Named moves, each a turn or a mirror, and the order they were made in; the first pair answered
gat:
[-3 28 -12 15 17 7 -6 -3]  ->  [-15 14 -21 4 18 21 -10 0]
[10 -5 15 -16 -19 11 9 -1]  ->  [16 2 15 -15 -20 6 11 -3]
[-1 -9 22 -6 4 -6 11 4]  ->  [-3 -13 19 -8 4 -5 12 6]
[16 31 -16 27 15 3 -7 -9]  ->  [-1 -4 -35 8 16 28 -17 -7]
rab:
[-18 -20 -18 -26 -17 9 -28 -7]  ->  [-10 -20 -13 15 36 25 10 5]
[14 6 6 -20 1 9 1 -30]  ->  [16 5 8 -6 16 12 11 -23]
[-2 10 -1 12 -21 -20 7 -11]  ->  [0 19 -15 19 -7 -10 -3 -14]
[-5 -23 16 -12 0 6 11 9]  ->  [-2 -11 -8 -17 1 18 -21 1]
Sur:
[-9 -27 -1 1 -10 6 -3 2]  ->  [9 8 8 2 -5 -2 -25 -10]
[8 -4 0 16 14 -6 -2 14]  ->  [2 -6 -12 15 -1 -9 -6 11]
[-13 -6 -18 0 -4 4 7 3]  ->  [2 22 -8 1 8 2 -9 -5]
Now pairs of rows:
Each pair is 2 to 3 moves apart.
[-14 -30 12 -43 -46 -12 -3 -19]  ->  [-2 -14 -46 10 40 35 -15 -12] | rab, Sur
[13 17 2 7 23 2 -3 -1]  ->  [8 6 6 16 5 -13 17 2] | Sur, Sur, rab
[-14 -2 35 -21 3 4 -7 4]  ->  [-31 -28 4 -2 0 15 4 10] | rab, gat, Sur
[1 0 5 -22 16 14 -18 0]  ->  [5 14 -1 3 -22 -24 -3 1] | rab, Sur, gat
[12 15 19 0 -23 -23 9 -2]  ->  [10 13 29 -1 -7 -18 19 4] | Sur, Sur, Sur
[1 20 -24 5 1 2 -29 -9]  ->  [-6 0 -12 -12 19 23 -26 -4] | Sur, rab, rab
[-9 -42 36 -12 -5 -3 13 17]  ->  [-1 -9 16 4 -45 -34 -5 4] | gat, Sur
[-22 -22 4 -22 -34 -3 -1 17]  ->  [-12 -7 -13 29 20 13 22 26] | rab, gat, Sur
[-11 -4 -11 -17 -20 15 -23 1]  ->  [5 20 22 -11 13 15 -14 1] | Sur, gat
[2 -28 -15 8 8 28 -1 -11]  ->  [9 -14 0 5 25 33 0 -14] | Sur, Sur
[-12 -19 -17 16 8 8 -6 9]  ->  [6 19 8 2 -4 -11 -24 -2] | rab, Sur
[-5 -17 11 -21 -22 0 7 -1]  ->  [12 6 22 10 -4 -13 20 1] | rab, gat, rab
[14 16 11 29 -4 -25 19 8]  ->  [17 35 -10 11 -9 -11 -24 -7] | Sur, gat, Sur
[23 12 -19 2 3 2 -8 -15]  ->  [9 -27 -5 -8 5 11 22 -3] | rab, gat
[-10 -13 15 -40 11 27 -29 -8]  ->  [-24 -43 -22 10 -28 -3 12 4] | rab, gat, Sur
[-19 -23 1 16 -9 9 35 6]  ->  [-1 1 22 14 17 13 31 4] | Sur, Sur
[10 18 17 -2 0 3 -22 -3]  ->  [6 -1 29 -1 15 11 0 8] | Sur, Sur, Sur
[1 -17 18 -4 27 24 14 18]  ->  [1 -2 17 -33 -13 12 -25 2] | rab, Sur
[6 1 3 2 43 18 1 4]  ->  [-9 -23 -10 -17 23 27 -11 4] | rab, rab, Sur
[5 15 6 7 -10 -7 13 -1]  ->  [-3 5 0 -16 -17 5 -6 -5] | rab, Sur, rab
[7 17 -2 11 -17 -22 -3 -2]  ->  [0 -3 2 21 15 -3 22 8] | rab, Sur
[-17 -22 -32 14 -2 12 13 3]  ->  [-6 -15 -6 12 27 20 20 7] | Sur, Sur
[27 35 15 15 27 10 1 -16]  ->  [-15 -30 -29 -7 -30 17 0 -13] | Sur, rab
[13 30 9 -8 11 5 -27 -12]  ->  [4 -2 22 -10 34 16 4 3] | Sur, Sur, Sur
[-15 -43 -5 -26 -20 5 13 0]  ->  [7 -15 15 6 39 12 34 7] | gat, rab, Sur
[12 -4 24 -8 -13 9 -2 -6]  ->  [6 -11 -5 9 6 25 -8 -4] | Sur, rab, Sur
[-3 -20 -11 30 -7 -22 12 5]  ->  [3 -6 -16 24 -21 -26 -7 -2] | gat, rab, gat
[1 7 13 -40 -7 4 -18 -10]  ->  [-5 -1 4 -39 -19 4 -17 -11] | Sur, Sur
[-1 9 -32 6 -21 0 -15 -9]  ->  [3 9 -12 27 -19 -18 20 0] | Sur, Sur, gat
[16 21 22 -1 15 13 11 5]  ->  [17 35 5 1 -10 1 -11 0] | Sur, Sur
[5 -15 -8 -5 25 18 -15 -5]  ->  [18 13 -16 16 -3 -12 -18 -13] | gat, Sur, Sur
[10 20 2 -9 -7 -1 -7 1]  ->  [0 -2 -7 -12 11 19 0 7] | rab, gat
[14 19 21 -15 0 -6 -1 -14]  ->  [15 17 26 -12 8 -8 5 -10] | rab, rab
[5 8 8 9 -13 -19 8 3]  ->  [-5 -14 -18 1 6 14 -5 4] | gat, rab
[-14 -3 -1 -8 -6 -8 -9 -1]  ->  [-12 2 -7 0 3 -5 -16 -2] | rab, rab, rab
[10 15 21 -29 -20 -6 2 -15]  ->  [-7 -26 -20 -3 10 24 19 0] | rab, Sur
[6 12 -18 -7 3 3 -19 4]  ->  [2 4 -22 10 -5 -9 4 12] | rab, Sur, rab
[5 -8 -25 9 19 22 0 15]  ->  [1 -4 -32 9 6 18 -6 12] | Sur, Sur, Sur
[-5 -5 -22 11 -33 -15 6 3]  ->  [-2 -14 1 18 -11 -10 34 10] | Sur, Sur, gat
[9 20 -20 5 0 -1 -6 -7]  ->  [7 2 15 -8 13 1 20 1] | rab, rab, Sur
[10 2 10 -12 9 18 -11 -5]  ->  [-4 -14 -13 -3 -3 18 -7 1] | gat, Sur, rab
[-9 -26 -33 47 -37 -24 34 12]  ->  [18 34 -32 47 -40 -37 -5 -7] | Sur, Sur, Sur
[-13 -23 10 -36 -23 -18 -5 4]  ->  [-2 -4 19 -41 -3 -8 -20 0] | Sur, gat
[11 28 -18 15 6 -5 -21 -9]  ->  [-16 -37 -5 -5 5 12 14 7] | rab, gat
[-8 -20 19 3 22 11 30 12]  ->  [0 7 26 -36 7 10 -20 -8] | rab, Sur
[4 -1 -2 -15 -21 -7 -19 -7]  ->  [-5 -22 -7 7 -18 -8 14 4] | rab, Sur, rab
[24 33 28 14 20 -8 12 2]  ->  [-10 -17 7 -43 -16 16 -21 -6] | rab, gat
[2 -16 30 -14 44 23 8 -3]  ->  [25 43 21 1 15 -11 -22 -20] | gat, Sur, Sur
[23 23 -33 7 20 -4 -45 -3]  ->  [24 4 8 31 51 -8 17 16] | Sur, gat
[7 14 -43 19 -12 3 -25 -4]  ->  [21 31 -21 20 -16 -12 -21 -7] | rab, gat, Sur
[2 3 2 -24 13 17 -22 -8]  ->  [7 6 21 10 4 -19 24 3] | gat, Sur, gat
[-17 -12 26 3 7 -23 22 18]  ->  [-22 -7 -13 -17 -22 -17 -23 4] | gat, Sur, gat
[11 9 6 12 14 0 -4 6]  ->  [1 4 1 -7 -19 -5 -18 0] | gat, rab, Sur
[20 31 -8 19 -9 -12 -13 3]  ->  [7 3 -25 35 -8 -10 11 14] | Sur, Sur, rab
[14 22 2 11 44 13 5 -13]  ->  [2 -6 39 -17 -2 -15 30 -10] | gat, rab, gat
[13 23 28 -8 -17 -24 -2 -5]  ->  [11 26 -21 22 13 1 -16 -3] | Sur, Sur, rab
[8 16 -14 29 6 2 -2 -1]  ->  [6 15 -16 11 -19 -2 -20 -8] | rab, rab
[5 13 -25 28 7 -2 0 -5]  ->  [-15 -25 -4 0 -15 -2 17 -2] | rab, gat
[-2 5 -19 16 16 12 1 -8]  ->  [-14 -14 -5 -16 -18 5 -6 -11] | rab, Sur, gat
[6 17 15 -6 1 -10 -4 -1]  ->  [-1 12 3 -6 -17 -14 -10 -2] | Sur, Sur
[-3 -7 2 -9 -20 -12 2 -3]  ->  [7 9 -4 7 -15 -14 5 -3] | rab, rab, Sur
[-5 -15 10 -22 -14 6 -7 1]  ->  [14 23 0 6 7 0 -18 -5] | gat, rab
[1 4 -11 -1 22 15 -15 -3]  ->  [-2 -5 7 -2 -21 -17 9 -1] | gat, rab, Sur
[8 3 -10 29 25 2 31 5]  ->  [-6 -15 -33 3 25 25 6 -1] | Sur, Sur, gat
[7 13 17 -18 -32 -20 -6 -4]  ->  [3 4 -19 8 32 27 -11 2] | gat, rab
[-13 -11 1 -29 -12 8 -17 -3]  ->  [8 21 28 -7 -4 -19 4 -3] | Sur, Sur, gat
[-4 -13 7 6 2 -1 26 17]  ->  [2 7 -7 24 10 -2 16 17] | Sur, rab, Sur
[6 8 26 -19 -16 -18 3 -5]  ->  [-5 -14 11 -27 -25 -9 -1 -4] | Sur, Sur, gat
[-6 -15 -10 -2 10 10 4 8]  ->  [-6 -7 -21 3 -7 1 -6 3] | Sur, Sur, Sur
[7 13 -8 14 -20 -14 -3 -2]  ->  [7 16 -21 17 3 4 -14 -3] | gat, rab, Sur
[-1 -16 -7 8 0 -4 20 7]  ->  [0 -12 -2 0 16 8 19 8] | Sur, Sur, gat
[-28 -19 -24 -18 -29 -3 -33 14]  ->  [-9 -5 -3 38 25 -12 25 30] | gat, rab, Sur
[6 -10 1 12 3 0 15 5]  ->  [1 -15 0 -1 10 14 7 4] | Sur, Sur, gat
[16 7 47 -29 -5 -21 -2 -6]  ->  [5 1 -35 -10 20 20 -44 -8] | Sur, rab
[24 40 20 -1 9 -15 -1 -8]  ->  [-6 -24 6 -19 26 27 15 7] | gat, rab
[5 -5 -25 -23 6 17 -18 1]  ->  [7 -17 14 -21 19 9 21 12] | Sur, rab
[-8 11 -23 1 -27 1 -4 0]  ->  [-8 -5 15 -23 -20 3 18 5] | Sur, rab, Sur
[-9 -24 -11 -14 -9 13 -19 6]  ->  [-8 -22 -16 3 -27 -6 -6 8] | Sur, rab, Sur
[-1 3 -20 26 -37 -28 7 5]  ->  [-17 -41 -1 7 4 10 29 18] | gat, Sur, Sur
[-5 -9 7 14 4 -10 25 7]  ->  [-2 8 -4 -4 -21 -12 -11 -6] | rab, gat
[7 2 16 20 4 -9 7 -2]  ->  [6 -3 21 9 -13 -12 3 -6] | rab, rab, rab
[4 27 7 2 -2 -3 -13 -3]  ->  [-8 -1 17 14 7 0 21 9] | Sur, gat
[-6 9 -2 -11 28 14 -8 10]  ->  [-4 2 20 -3 18 -4 20 19] | Sur, Sur, rab
[-11 -4 -15 -6 -18 5 -13 7]  ->  [1 18 -5 -4 -5 3 -22 3] | Sur, Sur, Sur
[15 39 12 2 16 -6 -7 -2]  ->  [14 38 15 -11 -1 -12 -13 -4] | rab, rab
[5 25 3 -17 -6 -3 -28 -15]  ->  [3 13 29 -20 -19 -20 -3 -9] | rab, rab
[-9 -21 10 -16 4 16 9 6]  ->  [-5 -17 2 -8 16 23 9 5] | rab, rab
[11 19 20 -8 -8 -12 -11 -3]  ->  [8 23 2 0 -4 -10 -21 -4] | Sur, rab, gat
[1 -25 24 -7 6 -1 25 6]  ->  [5 -12 13 12 -23 -25 20 3] | Sur, rab, rab
[4 -13 24 14 3 -7 21 8]  ->  [15 11 27 14 2 -12 7 2] | Sur, Sur
[7 5 -26 26 1 -11 5 1]  ->  [-10 -29 -10 -17 3 14 -1 4] | rab, Sur, gat
[-3 0 43 -36 9 -1 26 16]  ->  [-21 -26 16 -36 -22 -3 29 18] | Sur, Sur, Sur
[-7 2 -25 15 -32 -23 4 -7]  ->  [-9 5 -29 -16 -5 12 -29 -14] | Sur, gat, Sur
[-12 -12 11 19 21 3 31 -5]  ->  [2 27 -13 23 23 4 -9 -18] | rab, gat, rab
[-10 -32 -6 -8 -14 3 11 4]  ->  [10 0 4 24 6 -12 26 6] | rab, rab, gat
[19 47 -6 37 -2 -22 -8 -5]  ->  [1 13 -36 35 38 23 -12 1] | Sur, rab, rab
[-1 -2 -13 28 -14 -19 16 3]  ->  [-9 -10 -29 10 -26 -8 -8 -5] | rab, gat
[-10 -9 21 2 -15 8 14 3]  ->  [1 6 22 11 -13 -1 16 2] | Sur, rab, rab
[-3 -22 24 -18 25 15 21 6]  ->  [-10 -20 -16 0 -40 -18 10 -2] | gat, Sur
[3 -4 -3 -18 15 18 -22 -3]  ->  [17 12 26 0 11 -13 7 0] | gat, rab
[-2 -19 11 -20 -47 -17 -14 -14]  ->  [-1 -10 -31 -4 12 28 -39 -12] | Sur, Sur, rab
[12 15 24 -7 40 35 -3 7]  ->  [16 17 44 13 18 3 29 14] | Sur, Sur, rab
[-2 -4 -17 8 4 0 3 4]  ->  [-4 -7 -7 -12 -6 6 -9 1] | rab, Sur, gat
[16 21 14 2 20 3 -1 -9]  ->  [13 21 9 -8 7 2 -13 -15] | rab, rab
[-11 -25 -36 6 -20 2 -18 -3]  ->  [-14 -40 -12 5 12 16 9 9] | Sur, Sur
[-3 2 -20 22 -17 -11 -6 -3]  ->  [-6 -1 -14 19 -24 -15 1 -2] | rab, rab
[-14 13 0 8 -16 -17 0 7]  ->  [-18 -5 -5 9 19 7 6 14] | rab, Sur, gat
